One vector is turned by the same rotation once a tick. Each row is the vector after some number of ticks, and that number follows the row.
The counts run from 0 to 137.
[119 140 121 119 119 135 104 147 124 166  93 134 141 115 101 152 105 151
 133 101 126 187  95  92 175 128 128 192 145 185 163  92  93 131 110 118
  97 128 103]
3
[162 102 168 143 123 118 113 120 149 147 136 165 141 120 142 141 153 146
 184 137 136 224 132 121 109 122 125 170 101 133 126 105 123 100 134 143
  91 130 112]
104
[137 101 144 121 145  94  54 147 121  95 117 120 137 126 123 129 123 184
 151 133 125 196 131 163 124  86 114 123  93 154 133 106 137 160 110 108
 102 148 145]
101
[147 131 127 137  87  77 150  99 119 111 117 136 107  50 146 164 177 134
 165 117 165 110 148 120 148 166 109 134 133 116  96 122 155 161 132 145
 128 117 156]
59
[111 120 131 129 118 153 125 152 122 131  90 125 138 111  83 120 122 140
  93 114 114 158 119 134 187 172 158 178 145 182 156 133 114 103 103 137
  84 123 112]
110
[149 140 154  87  90 128 159 105 102 117 158 182 117 161 113 156 140  84
 114 128 125 113 168  91 155 143 143 130 117 139  92 135 112 124 118 163
 103 163 166]
40
[ 98  94 141 156  97  66 123 150 108 180 151 114 125  86 128 130  98 137
 142  99 123 141 125  89 131 144 146  98  82 150 136 151 111 152 119 106
 119 147  83]
82
[169 120 179 144 126 152 152 118 154 128 144 115 132 126 117 179 128 108
 135 137  95 106 108 176  99 145  91 120 140 166 121  88 146 141 154  85
 180 135 166]
94
[131 117 107 135 137 132 126 155 146 159 123 177 134 132 118  97 140 142
 165 159 141 203 150 120 103 120 129 195 107 144 155 141 115  74 151 131
 105 142  90]
106
[148 143 119 168 129 162 125  73 133 153 109 111 109 161 164 153 113 131
 133  52 144 127 100 115 102  93 153  94 100 112 106 116  92 144 116 142
 160 120 128]
49
[161 122  84 122 109 141 119 172 144 201 125 142  97 172 156 137 139 151
  93  88 143 127 130 142  86 127 152 141 145 161 119  93 128 149 105 124
 139 145 155]
128
[132 134 128 149 125 164 126  89 119 164 100 101 123 155 157 146 112 134
 107  49 134 133 102 137 119  93 160  94 105 120 107 116  90 158  85 146
 146 108 133]
48
[122 115 144 137 165 150 134 148 120 135  99  76 131  99 115 182  83  74
 116 171 132 111 121 154 129 156 132  86 151 145 158 104 139 173 138  94
 138 134 143]
91
[104  82 111 106 114 102 140 138 114 133 150 141  92  81 140 128 170 117
  89 191 129 107 179 156 118 138 136 131 112  94  75 146 147 131 146 108
 117 148 108]
63
[102 117 114  93 127 117  91 185 129 164 149 139 147 172 127 101 110 146
 135 176 133 186 121  94 132  95 120 160 130 133 173 123 125 109 135 111
 103 153  93]
0
[124 108  96 145  92  81 106 115 132  96 100 108  93  87 145 149 142 162
 118 117 173 101 118 115 149 168 123 124 168 116 116  96 143 177 122 146
 105 130 165]
57
[138 154 101 136 131 140  95 100 124  59 126 158 125 143 132  84 164 140
 137 118 131 110 145 132 128 166 106 185 149 115 154 145 124  72 148 157
 107 121 105]
33
[110 144 114 120 161 145 172 152 135 129  90 113 154  66 136 128 128  82
 131 147 133 112 111 112 103 158 135 126 174 142 172 131  95 144 131  81
 173 122  69]
88
[115 120 109  95 136 130 126  86 129  93  92 125 111 119 117 146 177 122
  49 138 103 137 132 155 153 106 118 147 122 123  74 114 115 141 116  87
 141 142  88]
66
[118 109 138 117 146 101  57 163 124 104 110 109 157 129 126 103 136 173
 150 138 122 175 127 181 129  78  99 120 113 158 150 117 151 151 108  89
 124 132 146]
100
[149 169 187 149 143 170 156 100 121  99 106 151 135  97  74 145  98 127
 148 114 108  89 133 122 161 159 146 144 121 159 146 143 102 114 148 168
  87 114 128]
113
[113 141 109 133 179 152 141 151 119 117  84  87 132  84 114 165  89  86
 119 170 133 104 125 143 124 148 142 102 148 145 169 121 130 159 143  94
 145 131 121]
90
[ 86 159  83  83 139 170 136 149  85 144 123 133 136 161 141 113  98 131
  87 111 134  96 141 124 126  69 174  79 119 107 107 166  97 156  99 125
 126 128 138]
45
[115  97 127 169 102  71 130 141 124 167 156 131 102  95 129 130 104 130
 121  98 110 148 137  86 114 152 151 111 103 176 127 126  94 148 133 105
 125 169  59]
83
[ 82 142 133 136 109  75 123 149 103 153 142 106 144  89 131 121  88 161
 190 123 136 116 114  61 145 106 126 103 107 111 145 162 128 139 147 136
  93 128 102]
80
[113 106 144 158 131 154 106 164 112 130 164 126 135 114  82  81  84 115
 112  96 101  81 154 148 126 174 132 126 159 172 159 144  92 118 133 111
 142 138  99]
10
[104 103  49 163 101  92 100 137 149 116 117 101  95 144 139 105 139 157
 120  99 173  95 109 129 123 164 126 126 174 123 151 115 158 143 122 115
 165 124 143]
55
[150 144 116 189 122 159 134  66 146 146 132 126 105 163 156 141 115 133
 144  72 153 112 102 108  85 108 139 101 107  99 115 122  97 138 137 152
 158 120 130]
50
[141  92 118 180 142 137  52 105  94 122 132 116  84 112 139 110 119 120
 115 119 154  94 190 179 139 171 128 145 112 103 118 124 137 132 141 161
  96 135 134]
136
[147 167 162 148 135 172 145 104 123 101  92 150 130  97  67 149  99 123
 129  99 104 126 131 120 169 171 153 169 139 196 147 127 104 105 134 148
  83 126 127]
112
[138 114 166  98 138 126 114 153 123  72 162 122 144 188 120  90 113 122
  82 119  99  81 125 115 114 127 151  64 153 155 150 138 105 136  95 133
 128 148 136]
119
[128 143 168 161 128 171 146 147 106 200 151 136 148  81 105 116  83 106
 175 119 119 107 143 113 139 152 130 155 138 138 147 142 100 102 153 150
 110 116 105]
7
[110 112  93 134 136 150 125 175 154 158 122 169 133 142  99  95 123 147
 145 175 139 175 141 125 120 133 146 192 129 147 161 143 121  79 152 134
  95 144 101]
107
[154 169 101 121 123 177 104 143 133 148  90 155 105 103 167 121 153 179
 117 121 141 111 123 148 107 135 126 177 186  94 117  88 104 137 134 160
 106 101 150]
131
[106 101 151 126  77 112 116 110 152 143 155 118 138 195  98 136 115 156
 116 126  97 134  57  86 185 104  86 139 142 125 120 122 144 119 126 119
 128 133 134]
75
[110 128 143 128  79 109 136 113 153 141 153 121 149 170 108 127 136 172
 140  99  99 136  59  79 176 108  78 140 152 132 119 124 140 114 123 117
 138 126 123]
76
[169  88 182 138 129 106  86 121 143 136 131 156 145 123 135 143 142 155
 168 150 130 221 120 137 119 109 131 148  99 136 130  92 118 124 119 144
  71 136 124]
103
[156 109 140 145 123 129 132 138 153 159 135 175 141 124 130 115 156 139
 189 155 133 210 143 117 103 123 122 189 102 145 139 126 119  84 144 138
 109 132  99]
105
[159 157 169 128 165 120 144 120 128  54 124 129 166 101 123 116 120  92
 188 107 153 123 148 147 100 131 135  89 139 149 159 144 111 137 112 134
 166 118 137]
15
[154 130 176  88 137 123 121 141 128  68 139 120 158 171 137  99 134 120
  87 105 119 105 107 116 115 121 147  65 164 149 147 123 100 145  76 144
 127 126 132]
120
[131 122 162 123 145 147 137 160 111 118 163 117 153 162 111  72 104 110
 117 108  97  73 153 148 115 148 150  86 116 173 146 182 140 104 123 127
 147 145 119]
117
[132 165  94 144 159 158 115 157 121 165  85 122 112 105 156 122 135 179
 154 115 135 153 145 183 105 100 149 151  97 143 131 124 167 113 123 144
 104  92 155]
26
[123 145 131 100 157 157 137  61 134  83  80 123 123 122 120 169 151 109
  99 167 119 142 108 120 158  84 115 139 108  79  99 115 110 128 136 113
 115 116 102]
68
[136 122 100 174 149 141  65 113  87 127 112 114  90  96 140 110 120 131
 129 103 162  92 191 181 132 157 130 153 100 108 129 134 137 128 154 145
 108 127 139]
135
[175 148 172  79 135 123 133 130 125  78 127 124 164 168 160 117 139 117
 131  98 128 120 104 105 110 117 143  81 152 158 149 126 103 145  65 140
 137 119 147]
121
[111 128 120 109 120 114 109 115  76  92 109 115 148 135 134 101 147  85
 131 130 154 120 169 118 186 176 138 142 117 127 165 159 159  99  92 164
  90 124 143]
36
